One turn sends every row of this set to another row. A few are shown first. Where does it send the rows asked after them?
vel: [  3 -18  -5  31 -28  -9   5  -5  -7 -17  -5  -9 -22]
todu: [  3  -3  -3 -22 -30  -2   3  30   9  -3   9 -13   5]
loguv: [ -4 -11  10  35 -19  18   0  -1 -20  -3 -10 -15   0]
mulos: [ -8   8  24  14  11  -3   1   7 -32 -21  -1  -9 -15]
Nedul: [  4 -19 -11   2  35 -22   7   1 -18   7  -7 -11  11]
taz: [ 19   1  21  -3  17 -24  -2  12  29  -4  -4  -7   8]
nopi: [-11   2   9  -6  -7 -20 -10 -11  20  27 -21  -6   2]
fim: [ -2  -6  -7 -37 -20   5  -1   1   1  -6  -7 -12  -4]
sina: [  8 -12  11 -25  18   8   8  -6   8  16 -11 -11   7]
neli: [ -6 -15   3  31 -26 -11   3  -4  -4 -32  -3 -15  -2]
gokab: [  6 -10  -6  11  37 -24   1   5 -14   4  -6  -9  13]
puse: [ -8  -3  12   8  -8 -15  16  30 -23 -22  14  -9 -20]
zun: [-12 -10   4  -4  -4  -3  19  15 -32 -15   9 -10 -26]
zut: [-11  25   7  15  14  -4   1  10   9   4   3 -18  32]
gug: [-15  -4   1 -14 -15 -18  -3  -9  19  25 -17  -7   3]
dunut: [ 17  22  21  -2  -4  -2 -28   9   6  -1 -15  -5  -7]
Burob: [  1   2 -28  -7  -3 -30  18  -5  14  -1   9  -6 -16]
mis: [  8   6 -21  -2   8  -3   9 -11  -4  29  -2  -3 -24]
gogi: [-25  10  -6  26 -10  23   2  16  -8 -14   1  -8   1]
tel: [ 10 -12  -6  15  31 -31   4  17 -12   5  -2  -8  14]
noko: [-11   1   9  -2 -17 -25  -4   9  28  26 -11  -7  10]
madom: [-28   7 -13  18 -13   9   4   8  -4 -32   1  -8  -1]
ritip: [ 1 20  1 10 19 13  0 -2 -8 30 -6 -9  7]
ridon: [ 14  16  15   0 -20  -6 -14  36  14   0   2  -7   4]
tova: [ 22 -11   7  -9   6 -22  13  24  29   8   5  -5  -1]
pusu: [ -8   7  12   2 -10 -23 -11   2  24  28 -15  -5   8]
Piza: [  7 -19 -15   9  25 -32  12  18 -10   6   4  -9  12]
motu: [ -8  13 -10   2   0 -31  12   8  21 -16  15 -15  17]
Tuza: [ -8   8  23  17   5 -15   6  25 -23 -24   8  -9 -14]
Vitim: [-16  -7   2 -12 -17 -22   3   1  23  26 -10  -7   9]
laf: [-12  -8  12  33 -20   5   1  -1 -11 -22  -8 -19  11]
lok: [-11  -2  13   0   8   4   8   2 -39 -14   0 -10 -23]
suz: [ 12   1  22 -12  26  -5  -2  -5  17   2 -13 -10  15]
bira: [ 14 -22   1 -22   5  -4  20  12  15  19   0  -8  -2]
balen: [  8  11   5 -25  -6   3 -19 -14  -3  -4 -19  -8 -13]
fak: [-11  11  -9  31 -11  20  -1  16 -11  -2  -4  -1 -18]
gokas: [  4 -23 -17   1  27 -25  13  10 -16   7  -1 -10   9]
Vul: [  4 -17  -1  32 -23   9   2  -5 -18   0  -7  -9 -19]
voke: [-18   8 -17  19 -12   0   0  -2  -2 -31  -4  -3 -22]
Padem: [ -8  11 -16  27 -10   7  -2   4  -7 -14  -4   3 -33]

bira goes to suz
tel goes to gokas
motu goes to mis
Now these:
nopi goes to noko
zun goes to mulos
vel goes to loguv
voke goes to fak
todu goes to balen

